In the data rows, the value 128 means zero.
Here are some points:
[174 143 112 119  96  72 103 146  42 157 124 104 181 118 153  58 115 111
 147 126 122 136 147 157]
[163 101  81 193 168 111 104 108 168  80 138 130  78 123 152 137 143 169
 108  63 204 104 159  81]
[175 100 101 199 174 123 140 105 136  99 153 136  64 100 146 113 124 190
  80  35 198 105 183 151]
[180  83  66 229 211 164 110  52 184  61 177 210  43 166 149 196  64 144
   0   1 197  74 143 109]
[112 115 136 110 143 115 168 117 146 151 143 168 127 155 113 135 107 160
  65  91 132 107 134  63]
[193  92 108 154 170  82  92  83 114  76 159 127 129 112 171 103  62 104
  82  98 124 121 130 157]
[ 43 188 117  46  86  88 135 127 133  99 130 146 135 110 121 104 135  97
 222 137 108 178 143 145]
[131 148 115 166 140 140 188  95 129 100  99 140 100 124 134 160 168 195
 136 111 174 136 118 115]
[ 76 121 146  73 133  69 119 172 137 152 142 160 158 116  66 121  93  82
 199 134  55 202 119 135]
[193 108  63 241 217 110 123 110 137  15  95 121  54 137 118 192 115 123
  80  65 229  59 156 112]
[175 113  79 209 209 133 128  79 211 117 132 137 136 178 150 160 151 158
   0  30 190 110 167 144]
[151 142 168 111  45 182 153 220 104 255 102 132 143 161  53 138 199 155
  86 166  34  99  58 118]
[138  71 113 172 112  71  86  67 180  62 174 172 116  90 165 112  47 103
 134 147 183 100 169 117]
[111 131 128 157 139  72  92 119 154  81 177 126 153 125 105 121  67 126
 133 155 148 161 135 128]
[104 154 164 116  74 149 107 204  63 168  84  43 158 168 154 114 153 146
 172 222  60  91  48 134]
[146 105 140  69  97  44 104 138  92 116 121  88 156 142 174 109 112 104
  90 116 122 175 152 193]
[121 126 150  93  25 139 186 219 106 180 103 109 130  71 124 137 184 131
 158 235  63 142 132 121]
16 more points follow, each with its number after it:
[ 30 141 176 106  53 118 134 243 107 212 139  83 181 165 103  78 223 158
 142 254  43 161  64 156] 0
[139 177 168  70  38 189 144 221  78 142  74  61 176 138 135 158  97 114
 200 255  53 110  21 161] 1
[146  74 121  79 133 104 116 120  75  81 127  99 128 118 137 137 123 102
  36  96 150 122 188 115] 2
[209 101  82 246 226  70  70  95 129  50 150 178 111 212 131 177  93 132
  61 110 241  20 167 123] 3
[121 203 131 115 162  53  72  92 168 111 160 142 123 107 189 108  19  84
 128  89 126 165 176 119] 4
[ 72 140 165 121  98 155 128 155  73 175  82  60 114 149  96 121 165 123
 151 183 178  76  88 138] 5
[ 92 118 106 121 145  35  70  63 161  39 171 128 103  95 167  89  75 165
 136 115 172 189 203 109] 6
[ 72  99 172  37  82 121 125 155  38 159 111  14 138  92 130  64 172 103
 144 176 104 144  99 176] 7
[ 78 157 115 124  74 102 112 119 116 140 134 165 123 130 137  97 152 134
 148 129 104 216 161 128] 8
[161  56  95 135 192 142 117  91 147  25  86 120  37 117 117 131 128 153
  23  25 155 102 141 164] 9
[232  69 101 201 209 119 126  72 167  80 148 167  61 176 131 190  85 124
  25  31 242  69 159 113] 10
[ 96 132 162 123 127 180 133  96 193 115 152 191  59 128 152 116 160 155
 110   8 121 166  92  94] 11
[ 95 100 198  81 165 152 143 174 129 166 128 131 128 136 113 138 128 159
 133 144 130 144 132 105] 12
[140 150  88 175 181  83  81  65 189  50 197 167 138 108 199 132  54 117
 140  72 188 171 156 115] 13
[130 145 112 140  86 117 134 158 154 131 184  89 187  72 163  94 107 163
 137 152 109 143 110  81] 14
[192  70 114 184 182 136 128 103 167 140 148 160  66 153 176 131  46 165
  37  35 203  49 124 115] 15
Which three of these numbered points are nearest to each point below, looking only along the 7 directions in which the first points spread most? Their numbers follow each, nearest first.
[144 143 141 113  90 186 176 186 101 152  59 102 149 137 101  98 200 131
 130 182 100 107 102 144] > 5 12 7
[169 134 168 139  65 118 128 147  93 191  87  99 185 125 108 110 184 153
 142 169 171 114 123  91] > 5 14 12
[171 115 116  83  27 107 117 198  63 131  98 106 154  93 181  67 135 110
 181 189 129  90  88 175] > 7 14 5
[220  70 113 167 215 139  91  57 193  77 107 180  65 131 118 180  84  52
  53  41 167  84 177 126] > 10 9 15
[185  87 115 183 191 102 133 112 148 101 119 128  98 143 144 117  99 171
  34  52 195  93 117 160] > 9 15 10
[113 146 159 109 110 141 165 141 140 192 154 136 151  85 127  52 168 150
 179 152 103 199 143  99] > 8 12 14
[ 81 177 178  32  79 172 177 195 108 210  80 119 181 127  89 125 146 192
 148 210  26 144  62 151] > 0 1 7
[117 183 133  70  62 104 130 183  75 165 132 139 206 120 153  95  85 112
 189 255  47 151  80 168] > 7 1 0
[174  37  93 226 177 204 102  28 157 146 155 170  77 175 157 145 177 157
  47  40 225  85 120 102] > 15 10 9
[205  52 125 160 158 110 125  28 155  67  72 122  79 114 149 149 117  81
  22   0 178  82 175 107] > 9 15 10
[ 67 168  87 133 167 125 150  53 223 126 172 255 127 165 104 142 117 139
 186  85 178 127 127 104] > 11 13 8
[125 108 135  83  98  91 114 100  83 163 149  82 142 109 177 140 113  97
 141 213  93 135 142 157] > 14 7 8
[158  97 145  93 111  99  84 198  86 151 106 133 175 117 133 104  37  85
  87 233  73 136 156 159] > 14 7 2
[ 58 171 149  48  66  70 133 144 133 208 147  91 156 187  65 118 199 165
 165 252  80 181 156 168] > 0 7 8
[116 169 159  80  77 183 138 228  66 164  95 102 143 108 118  96 205 125
 207 187  97  91  85 157] > 5 1 7
[ 98 128  82 156 120 154 192 195 122 158 150 168 155 131 119 114 144 152
 191 118  72  93  96 100] > 12 5 14
[151  63 138 116 188 151 118  76 107  76  98  96  60 110 154 128 157  94
  44  41 151  99 180 134] > 9 2 15
[113 103 107 144 146 116 102 116 121 130 119 173 120 141 155  84  98 116
 159 152 151 137 101 131] > 14 2 12
[206  43  77 126 215 150  95  99 156  29 107 146  55 141 158 207  60  69
  55  10 174  51 151  99] > 10 3 9
[ 33 165 180  77 109 178 154 205  82 186  98  90 172 185 139  85 198 176
 136 222 107 169 134 166] > 0 7 5
[134  56 124 177 133 169 145 109 170 133 151 163  52 104 173 100 177 182
  21  22 151 104 137 128] > 15 9 11
[ 87 178 130 116 125 130 151 125 136 178 126 105 148 168  71 136 192 103
 109 223 102 164 130 154] > 12 5 8
[ 79 186 174 102  88 190 181 166  74 221  94  68 157 132 120 143 217 124
 184 250  79  95  69 135] > 0 1 5
[117 104 135 167 152  29  95  68 168 120 169 191 153 158 156 114  41  99
 107 110 168 186 172 111] > 4 13 6
[ 98 143 158 132  95 166 178 125 129 172 135 152 112 102 103 153 175 192
 139 108 118 107 105  81] > 12 11 14
